In the data rows, the value 128 means zero.
Here are some numbered points:
[ 44 110 154 126 202 155 100 127  52  82 131 204 116 139 127 127 110 127
 132 133 126 223 100 164  99  34 123 132 162 138 216 132 115 154  97 193
 153 125 183  98 119 137 175 147 131  70  95  49 144 241 150  60  86 118
 169 107 156 168 154 146 193 119 157 126 114 238 113 146  66  55 115 193
 152 103 185  33 183 135  68] 0
[ 32 161 127 116 182 168 156 138  78 107  74 139 160  85  97 174 136 101
  90 119 152 153 149 128 148 140 199 133 166 160 181 134 107 178  79 139
 157  77 114  79 131 163 137 130  72  62  99   0 167 180 138 152 131 157
 168 157 137 135 104 134 138 151 139  59 101 150  70  88 115 141 134 125
  93 145 153   0 142 137 100] 1
[112 121 230  71   0 118 117 164 174 150 182 121 125 253 242  76 109 152
 178  94 149  76 137 154 155 169 191 255 177 117   0 160 228  58 173  68
  37 165  83 178 255 195  72   9  67 150 114 255 216 151  75  50 164 120
 124 240  84  25  89 144 122 187  77 112 164 116 127 152 222 178 167  42
  64 200  40 253 139 197 181] 2
[125 116 135 119 105  98 149 115 130 109 130 131 121 127 130 130 119 114
 148 111 136 131 137 125 130 124 100 135 125 129 119 119 143 120 119 155
 122 119 131 125 118 145 124 121 145 101 141 137 137 121 130 120 107 128
 123 123 142 124 121 130 111 113 128 122 113 146 136 125 147 138 105 121
 120 105 122 121 135 140 141] 3
[246 185 134 116  33  73 124 168 200 185 116  81 165 116 226  69  81 163
 109 151 107  50 186  92  54 157 182 169  80  78  13  64 149  77 173  40
  99  80 104 177 208  70 115  59 164 229  78 255 139 104 135  50 144  70
  94 206 148  76 141 128 129 148 100 180 184  61 103  91 213 185 162  73
 170 184  47 255  95 154 205] 4
[ 23 118 104 157 190 163 108 110 115 109 152 114 117 120 116 117 158 162
 114 114 133 171 121 145 145  92 154 133 128 165 221 146 118 151  95 177
 147 103 129 119 107 143 174 162 107  61 148  60 140 161 110 196 109 152
 156  85 140 147 153 142 143 131 139 116 119 151 142  99  62  96  90 191
 146 104 167  35 130  99  96] 5
[156 107 217  91  80 204 175 195 155 124  48 129  55 146 170 253 123 173
 153 147 168  46 103  99  79 227 112  56  80 136 109  97 124 104 101 159
 114 110  52 192 152 148 145 139  75 131 125 101 178  28 255 160 224 169
 172 224 110  94  34  47  63 118 113  37  94 105  83  69 192 255 187   0
  86 173  52 158  78 139 123] 6
[120 138  71 130 173 111 121  85 106 110 140 121 134 112 124  80 124 110
 142 139 104 189 138 145 144  88 153 121 133 111 130 142 124 107 147  90
 138 156 138 109 106  91 171 133 165 153 114 112  87 136 106  93  82 130
 125 100 141 167 141 148 185 119 120 184 127 128 145 156  56  52  92 188
 154 109 173  96 109 111 124] 7
[103 134  99 140 183 173 144  96  96  78 148 182 126 127 113 129 120 141
 117  98 112 153 118 162 129 126 157 122 101 140 191 158  88 124 126 140
  98 126 107 108  98 128 151 137 105  71 141  37 162 148 102 159 102 160
 118 119 116 187 100 133 150  92 113 125  99 162 121 144  68  92  78 203
 116 125 159  79 128 130 105] 8
[120 125  92 137 135 102 131 123 121 139 134 129 133 147 137 110 125 122
 149 131 129 115 118 148 132 107 115 156 148 114 101 137 129 114 132 101
 136 148 134 109 113 101 117 117 151 131 125 162 120 114 106  94  95 125
 120 132 116 135 133 103 151 120 130 154 134 138 132 165 114 109 116 133
 141 110 148 139 143 125 131] 9
[190 123 140 140 103 135 130 144 176 144 132 113 127  97 125 130 118 136
 139 104 116 138 139 132 135 117 103  87 107 111 103 132 138 109 141 106
 110 141 142 115 155 120 111 163 147 168 132 162  71 114 135 153 128 141
 106  95 105 110 135 130 140 123 123 157 166  89 146 124 139 122 168 122
 148 133 135 174 150 111 131] 10
[146 134 108 133 128 151 131 139 160 149 121  98 159 112  89 177 110 153
 117 157 120 135 135 133 137 120 123  95  96 128 122 135 120 150 136 142
 127 129 130 121 117 121 150 152 121 122 148 123 104 121 130 154 133 150
 125 114 154 138 128 149 106 121 127 134 128 105 125  95 112 157 128 111
 139 115 127 140 121 107 112] 11
[ 89 132  76 139 104 157 136 126  96 125 150  99 121  85 116 145 113 161
 140 133 133 146 153 128 129 134 118 113 132 154 177 114 129 124 105 221
 153 128 109 132  90 172 157 127 124 104 161  53 163 111 107 163 148 185
 174  80 133 166 164 129 103 145 142 116 106 114 166  99 115 140  91 118
  92 112 162  97 152 109  58] 12
[ 15 138  83  85 153  48 191  79  39  54 136 206 162 240 188  46 175 102
 164  64 101  74 124 127 117 151 177 238 216 133 130 121 163 120 146 103
 118 110 185 141 127 178 103  45 102  96  81 142 157 207 138  55 115  74
 117 183 113 104 123 147 153 136 111 104 108 183 136 206 170  94  99 202
  72  63 201  34  88 218 158] 13
[144 135 177  97 124 153 113 139 140 125 109 136  77 126 123 187 125 120
 124 123 122 129 157  83 140 158 112  91 103 120 143 120 127 146 116 165
 142  89  65 118 141 148 127 148 116 129 141 104 135 117 152 130 185 121
 139 180 130 130  96  92  74 158 111  81  99 125 147 107 166 179 125  86
 144 159 118 117 137 108 128] 14
Which two points above are nearest to each new point by angle, seen from the average point of the numbered points? Their numbers follow each, nearest first.
[168 111 195  75 143 131 144 119 146 101 153 128 122 141 164  52 145 114
 134  79 141   9 132 101 120 180 112 222 191 119  97 110 201 137 131 137
 114  57 139  91 189 171 102  82 128  79 136 203 199 130  94 112 124  55
  98 206 156 107  92  93 117 164 167  89 129 159  62 135 153 123 195 100
 134 109 102 148  74 167 186] : 2 4
[ 83 142  93 149 137 136 153 122 114 113 141 117 123 113 118 135 158 106
 126 139 126 154 122 139 136 104 145 108 120 138 132 116 130 148 125 115
 140 137 156 118  97 136 119 147 147 115 112  75 134 158 139 138 133 132
 108 114 120 145 155 124 140 111 125 143 115 145 118 120 134 142 120 134
 106  97 117  92 123 137 141] : 5 7
[141 121 114 112 151 133 143 133 117 121 132 140 136 146 101  96 171 157
 148 107 127 122 108 133 139 127 110  96 115 121 153 117 110 143 122 144
 111 151 106 120 118 130 141 171 104 141 152  77 144 122 115 134 107 174
 106 117 148 115 125 125 101 127 105 130 110 143 150 150 120 115  98 140
  92 119 158 116 105 138  97] : 8 12
[161 142 127 113 126  48 131 113 131 137 135 109 143 161 168  75  93 104
 142 110  95  50 105 139 148 136 146 186 132 105  60 133 162 121 146  98
 105  92 137 132 157 113  87  64  96 159 106 239  83 160 114  69 121  96
  94 129 135  95 100 144 149 135 130 164 134  86 116 182 171  92 147 160
 139 132 130 146 112 177 162] : 4 9
[ 76 126 154 114 155 130 165 139  84 119 101 115 100 168 132 114 117 102
 113  87 103  75 112 114 130 161 168 206 142 138 138  82 167 121 126 129
 118  85 148 132 154 171  97 103 106  95 123 152 179 170 149 105 159 119
 114 183 136  89 103 124 136 151 109  73 139 174 102 121 149 139 155 110
 125 142 133  85 120 154 130] : 13 2
[119 176 140 142 168  87 164 125  95 195 147 107 138 155 121  59 119  92
 119 123 119  63 123 166 115 156 156 177 182 149  79  97 148  87 192  72
  57  84 181 123 195 146  62  90 133 185  81 255  70 136  98   8 106  32
  74 178 119  92  92 161 174 171  71 151 153  59 112 170 157  96 183 167
 102  77 101 168 165 179 203] : 4 2
[ 95 135 137 127 157 126 182 120 118 126 141 147 161 140  89 141 148 110
  86 107 117 101  56 123 136 113 129 125 143 108 115 131 124 102 121 164
 140  97 143 118 136 102 117 105 120 169 105 124 146 135 142 121 136  97
 140 126 154 108 105  85 141 116  81  80 119 126  88 103 129 130 147  89
 135 103 138  94  99 166 158] : 13 1
[ 83 132 143 102 131 134 136 132  49  90 120 171  75 178 138  83 144  76
 143  81 140  76  99 176 107 129 165 205 186 113 119  94 143 146 150 133
 180 109 161 139 149 170  95 102 137 116  91 153 135 152 140  74 103 150
 118 167 115 129 138 123 137 120 116  88 124 139 116 154 136 124 102 147
  90 111 163  52 121 151 119] : 13 0
[100 157  48 107 115  68  89  65  97 127 192 158 124 155 213  22 199 138
  94 166  85 139 148 184  97 118 121 113 157  75  65 103 135 104 184  81
 130 202 241 108 132  91  55 150 206 179  57 214   0 148 106  54  72 122
  92  82  92 159 186 138 216  76  87 250 159 114 188 238 105  38  93 221
 127  84 146 165 158  57  83] : 9 7
[112 149  56 161 199 130  76 145  85  92 162 132 129 115 130 151 136 168
  94 113 138 154 137 154 154  88 120 116 146 129 170 155  89 122 123 142
 144 134 124  95  76 153 147 172 141 106 158  63  92 135 136 197 142 157
 124  99 121 172 145 142 142  90 136 157 129 131 155 132 106 103 106 166
 145 114 150  87 132  89 100] : 5 8
[226 137 203 148 103  82 141 139 156 153 129  81 131 113 118  88 130 120
  91  87  73  44 140 116 118 174 139 153 101 198  82 119 130  85 182  71
 126 114 140 140 183 116  93 125 164 204 150 239  85  60 103  76 147  93
 110 151 108  84 114 108 108 125 138 166 145  79 119 181 181 184 175  49
 144 131  34 238 106 180 164] : 4 10
